Look-ups in named tables: a row name and a column name give one cell, copied from the table.

kes
cols = bib, pev, bupi, piranak
bomot: [7164, -4487, 7492, -5088]
zateg: [7247, -4757, 7563, -5208]
bez: [-4924, 6634, -4287, 6773]
vilov: [7707, 7184, -4659, 7250]
guzu: [-4393, 6789, -4530, 7194]
gupe: [4497, -4321, 7347, -4208]
riv: [-4620, 7097, -5020, 7053]
fubirun: [7034, -5115, 7370, -4728]
foresi: [-4240, 7515, -4296, 7632]
sefepi: [-4594, 7209, -4291, 7189]
fal: [6905, -4698, 7873, -4672]
dilozu: [-4615, 6867, -4146, 7297]

What is the bupi of gupe in kes? 7347
What is the pev of gupe in kes? -4321
What is the piranak of fal in kes? -4672
What is the bib of fubirun in kes? 7034
What is the piranak of foresi in kes? 7632
What is the bib of dilozu in kes? -4615
What is the bib of guzu in kes? -4393
What is the pev of bomot in kes? -4487
What is the bupi of fubirun in kes? 7370
What is the pev of zateg in kes? -4757
What is the bib of bez in kes? -4924
What is the pev of vilov in kes? 7184
What is the bib of gupe in kes? 4497
What is the bib of sefepi in kes? -4594
What is the bib of foresi in kes? -4240
What is the piranak of guzu in kes? 7194
What is the bupi of bomot in kes? 7492
What is the bib of riv in kes? -4620
What is the pev of guzu in kes? 6789
What is the piranak of riv in kes? 7053

dekupu.csv
,mamut,fabezik,sanena,kubinem,begol
gel,23237,1581,78627,31536,29870
lobevi,53316,6163,-89012,31536,-11276
febam,-46063,80777,35351,31536,25731
dud,18057,-699,-39377,31536,-8554

What is the kubinem of dud in dekupu? 31536
What is the begol of lobevi in dekupu? -11276
What is the begol of gel in dekupu? 29870
What is the kubinem of lobevi in dekupu? 31536
What is the mamut of febam in dekupu? -46063
What is the mamut of gel in dekupu? 23237
What is the kubinem of gel in dekupu? 31536
What is the mamut of dud in dekupu? 18057

pogas.csv
,koz,fopo,tusig,vufova,dil,pifafe,nafupor,tupulo
sovevib,-794,-758,384,625,705,-771,640,-789
navekig,-698,-756,434,724,691,-690,567,-779
tozig,657,688,-512,-749,-827,625,-635,590
likuf,-713,-746,-693,594,-666,562,-795,-724
biveno,642,669,-560,-772,-700,621,-700,611
kibasez,-379,-438,302,580,598,-649,541,-728
zagera,699,615,-556,-695,-767,639,-750,681
narezek,-818,-772,461,637,585,-771,721,-775
depudun,669,635,-543,-766,-780,577,-672,655
tok,690,652,-530,-769,-705,592,-703,630
sivilek,-704,-731,451,629,611,-759,633,-758
reges,686,594,-483,-756,-700,689,-765,597

What is the pifafe of sivilek in pogas?
-759
What is the dil of kibasez in pogas?
598
What is the pifafe of biveno in pogas?
621
What is the pifafe of reges in pogas?
689
What is the vufova of depudun in pogas?
-766
What is the nafupor of depudun in pogas?
-672
What is the tusig of depudun in pogas?
-543
What is the fopo of narezek in pogas?
-772
What is the fopo of likuf in pogas?
-746
What is the pifafe of tozig in pogas?
625
What is the nafupor of tok in pogas?
-703
Row with the largest fopo: tozig

bip =
|  | topo | kepan | gem | digalop |
|---|---|---|---|---|
| teg | 7.89 | 7.35 | 8.82 | 4.63 |
| biberu | 8.42 | 6.33 | 8.95 | 2.76 |
| visup | 8.51 | 5.77 | 9.16 | 1.77 |
| zisa | 9.54 | 5.70 | 9.30 | 4.89 |
| kes | 7.92 | 6.87 | 8.87 | 2.59 |
| rumem | 8.47 | 6.11 | 8.91 | 2.02 |
| saza | 8.08 | 6.25 | 8.98 | 1.57 |
| domabin | 9.32 | 5.52 | 9.36 | 2.86 |
| fisi | 8.15 | 6.18 | 8.88 | 1.63 |
| bidobab | 9.09 | 5.56 | 9.25 | 2.71 |
| tas | 9.43 | 5.84 | 9.33 | 4.44 |

biberu, kepan: 6.33
zisa, topo: 9.54
biberu, topo: 8.42
tas, kepan: 5.84
bidobab, digalop: 2.71
rumem, digalop: 2.02
bidobab, gem: 9.25
bidobab, topo: 9.09
tas, topo: 9.43
teg, topo: 7.89
rumem, gem: 8.91
biberu, digalop: 2.76
fisi, digalop: 1.63
zisa, kepan: 5.70
visup, gem: 9.16
visup, kepan: 5.77
tas, digalop: 4.44
fisi, topo: 8.15

gaf =
,puno,bub,fop,dilifep,kovo,ped,mipeta
gasom,128,128,196,186,99,70,70
bavif,117,117,61,70,140,164,164
vuba,129,129,199,189,99,69,69
guv,119,119,49,59,149,179,179
sofu,128,128,197,187,99,69,69
mupa,128,128,195,185,99,70,70

bavif, ped -> 164
mupa, ped -> 70
gasom, ped -> 70
mupa, puno -> 128
guv, fop -> 49
guv, kovo -> 149
bavif, mipeta -> 164

tosap
         tubatu  rap
dubo        0.0  0.6
nete        0.0  0.6
dagi        0.0  0.5
pediz       1.0  0.5
bida        0.1  0.5
razafi      1.0  0.5
kogidop     0.0  0.5

dagi, rap: 0.5
razafi, tubatu: 1.0
dubo, tubatu: 0.0
pediz, rap: 0.5
nete, tubatu: 0.0
razafi, rap: 0.5
bida, tubatu: 0.1
kogidop, rap: 0.5
pediz, tubatu: 1.0

tolo
         vudufur  vapebu  ribodop  ronuger  razefav  benut
faruba        70      59      195       70      197     58
duku          71      61      194       71      195     59
vuk          187     172       80      187       79    175
poponuv      198     206       69      198       67    209
vov          209     194       58      210       56    198
sogifo        58      74      206       58      208     70
kov          207     189       60      208       58    193
begi          68      59      197       68      198     56
berur        207     191       61      207       59    195

vudufur of begi is 68
vudufur of duku is 71
vapebu of kov is 189
vudufur of vov is 209
vudufur of poponuv is 198
ronuger of sogifo is 58
razefav of duku is 195
razefav of vuk is 79
benut of kov is 193
benut of begi is 56
benut of vuk is 175
ronuger of duku is 71
ribodop of sogifo is 206
ronuger of vuk is 187
razefav of begi is 198
ribodop of faruba is 195
vapebu of sogifo is 74
ronuger of vov is 210

